0: [-0.08  0.72 -0.23 -0.56  0.7   0.59 -0.28  0.11 -0.48  0.44 -0.3  -0.05
  0.04  0.86  0.38 -0.05  0.34  0.31 -0.59]
1: [ 0.86  0.63 -0.28 -0.84 -0.07  1.42 -0.02  1.2  -1.06  1.05 -1.27 -0.35
  0.92  2.2   1.32 -0.96  1.08  0.26 -0.33]
2: [-2.33 -0.26  2.28 -0.28  1.71 -1.78  0.32 -0.56 -1.81  1.6   1.03  0.79
 -1.63 -0.15 -0.12 -2.19  0.98  0.19 -2.4 ]
3: [-0.57  0.32  0.3  -0.18  1.06  0.04 -0.2  -0.13 -1.27  1.01  0.5   0.17
 -0.52  0.75  0.24 -1.15  0.72  0.3  -0.72]
4: [ 0.75  0.68 -0.21 -1.12  0.31  1.33  0.15  1.27 -1.23  1.24 -1.31 -0.35
  0.6   2.29  1.49 -1.32  0.97  0.01 -0.76]
5: [ 0.23  0.5   0.02 -0.19  0.09  0.42  0.14  0.33 -0.87  0.84 -0.54 -0.4
  0.32  1.15  0.73 -0.39  0.73 -0.22 -0.64]
6: [ 0.67 -0.2  -0.63  0.25 -0.66  0.24 -0.18  0.34  1.05 -0.92 -0.13 -0.08
  0.48 -0.39 -0.49  0.83 -0.85 -0.11  1.12]
7: [ 0.65  0.73 -1.    0.05  0.1   1.25 -0.27  1.14 -0.39  0.66 -0.45 -0.38
  0.64  1.09  0.6  -0.08  0.    0.23  0.73]
8: [ 0.04 -0.61 -0.43  0.35 -0.61 -0.59  0.29 -0.82  0.98 -0.93 -0.05  0.2
 -0.18 -0.77 -0.45  0.62 -0.33 -0.43  0.36]
9: [ 0.22  0.04  0.13 -0.48  0.23  0.28 -0.13  0.16  0.1   0.3  -0.86 -0.07
 -0.03  0.26  0.52 -0.33  0.    0.22 -0.12]
10: [ 0.55 -0.95 -0.99  0.68 -1.57 -0.66  0.13 -0.64  1.92 -2.42 -0.17 -0.2
  0.54 -1.16 -1.36  1.92 -1.   -0.48  1.68]
11: [ 2.01  0.79 -2.45 -0.03 -0.88  1.76 -0.78  1.22  0.46 -1.25 -0.7  -0.5
  1.98  0.63 -0.18  1.79 -0.53  0.23  1.69]
12: [ 0.09  0.52  0.29 -0.59  0.47  0.63 -0.08  0.71 -1.33  1.37 -0.29 -0.13
  0.33  1.13  0.75 -0.94  0.48  0.21 -0.27]
13: [-0.8  -1.3   0.48  1.28 -0.55 -2.07  0.34 -1.85  2.04 -1.79  1.31  0.21
 -1.19 -3.22 -1.66  1.98 -1.63 -0.24  0.74]
14: [ 0.96  0.6  -0.48 -0.94  0.22  1.27 -0.02  1.26 -1.19  1.08 -1.28 -0.44
  0.79  2.37  1.38 -1.07  1.07  0.14 -0.64]
15: [-1.48 -2.33  0.49  2.62 -1.7  -3.63  0.57 -2.65  3.1  -3.37  1.69  0.46
 -1.06 -4.42 -3.29  2.93 -1.84 -0.69  1.4 ]

[ 1.06 -0.74 -1.45  0.97 -1.74 -0.15  0.06 -0.38  2.04 -2.62 -0.42 -0.31
  0.99 -1.27 -1.16  2.33 -1.16 -0.34  1.7 ] 10 6 8 11 13
[-2.11  0.18  2.55 -1.12  2.25 -0.94  0.53  0.1  -2.26  3.1   0.61  0.76
 -1.96  1.19  1.51 -3.45  1.56  0.18 -2.88] 2 3 12 5 4
[ 1.31 -0.56 -1.4   1.02 -1.66 -0.17 -0.05 -0.25  2.18 -2.44 -0.3  -0.44
  0.91 -1.23 -1.08  2.19 -1.13 -0.44  2.12] 10 6 8 11 13
[ 1.31  0.67 -0.96 -0.63  0.    1.86 -0.22  1.37 -0.12  0.51 -1.02 -0.42
  0.89  1.34  1.04 -0.17 -0.04  0.43  0.31] 7 1 14 4 5
[-0.46 -1.15  0.29  0.66 -0.34 -1.09  0.11 -1.1   1.38 -0.96  0.41  0.16
 -0.68 -1.36 -0.44  0.73 -0.09 -0.25 -0.02] 8 6 13 10 9
[-1.13 -0.4   1.14  0.11  0.67 -0.79  0.11 -0.63 -0.69  0.33  0.83  0.47
 -0.92 -0.52 -0.6  -0.91  0.37  0.2  -0.94] 3 9 2 0 5
[ 0.92  0.61 -0.77  0.05  0.04  1.2  -0.38  0.99 -0.49  0.47 -0.17 -0.4
  0.47  0.89  0.58  0.08 -0.29  0.12  1.35] 7 9 0 5 12
[-1.67 -1.87  1.27  1.26  0.05 -2.79  0.09 -2.08  1.48 -2.02  1.73  0.91
 -1.27 -3.16 -2.26  1.   -0.78 -0.28 -0.04] 13 15 8 10 6
[ 1.15  1.2  -1.12 -0.29 -0.01  2.02  0.03  1.25 -0.2   0.17 -0.65 -0.65
  1.12  1.42  1.17  0.5  -0.09 -0.08  0.58] 7 1 14 5 0
[-0.6  -0.3  -0.04  0.48  0.16 -0.82 -0.05 -1.21  0.55 -1.02  0.79  0.01
 -0.59 -1.25 -0.88  1.14 -0.51  0.25 -0.09] 8 6 13 9 10
[ 1.75  1.67 -1.98 -0.62 -1.18  2.9  -0.72  1.73  0.06 -0.47 -1.3  -1.12
  2.    2.09  0.44  1.24 -0.49 -0.18  1.71] 11 7 1 14 6
[-1.8   0.    1.85 -0.61  1.12 -0.89  0.36 -0.32 -1.88  1.96  0.5   1.06
 -1.57  0.44  0.58 -2.59  1.8   0.19 -2.15] 2 3 12 5 0
[ 1.07 -0.57 -2.18  0.86 -2.14  0.   -0.53 -0.52  3.41 -3.86  0.14 -0.26
  1.06 -1.8  -1.88  3.86 -2.29 -0.54  3.1 ] 10 6 13 11 8
[ 1.19 -0.58 -1.83  0.85 -1.79  0.04 -0.02 -0.12  2.25 -2.61 -0.37 -0.53
  1.1  -1.27 -1.22  2.48 -1.21 -0.36  1.87] 10 6 8 11 13
[ 1.    1.04 -1.05 -0.38 -0.46  1.08 -0.52  0.78 -0.37  0.12 -0.6  -0.26
  1.37  0.91 -0.06  0.31 -0.01  0.51  0.33] 7 0 9 5 1
[ 0.22 -0.32  0.21 -0.26  0.04  0.06 -0.26  0.1   0.28  0.02  0.06  0.
 -0.29 -0.73  0.2  -0.07 -0.04  0.1  -0.16] 9 8 0 6 5
[-0.85 -0.18  1.2  -0.86  0.67 -0.31  0.47 -0.19 -0.71  1.72  0.44  0.45
 -0.72  0.2   0.11 -1.35  0.75 -0.05 -0.82] 3 12 5 0 9
[-2.   -1.26  1.89  0.27  1.07 -2.32  0.53 -1.4   0.4   0.46  1.33  0.8
 -2.21 -1.96 -0.35 -0.76  0.   -0.18 -1.16] 2 8 3 13 9
[ 1.1   0.44 -0.88 -0.42 -0.4   1.32 -0.27  1.38  0.16 -0.23 -0.93 -0.29
  1.2   0.82  0.32  0.43 -0.31  0.13  0.89] 7 6 9 11 0
[ 1.52  0.7  -0.94 -0.13  0.08  1.53 -0.17  1.1  -0.66  0.44 -0.91 -0.58
  1.01  1.3   0.73 -0.03 -0.09  0.03  0.55] 7 1 14 5 0
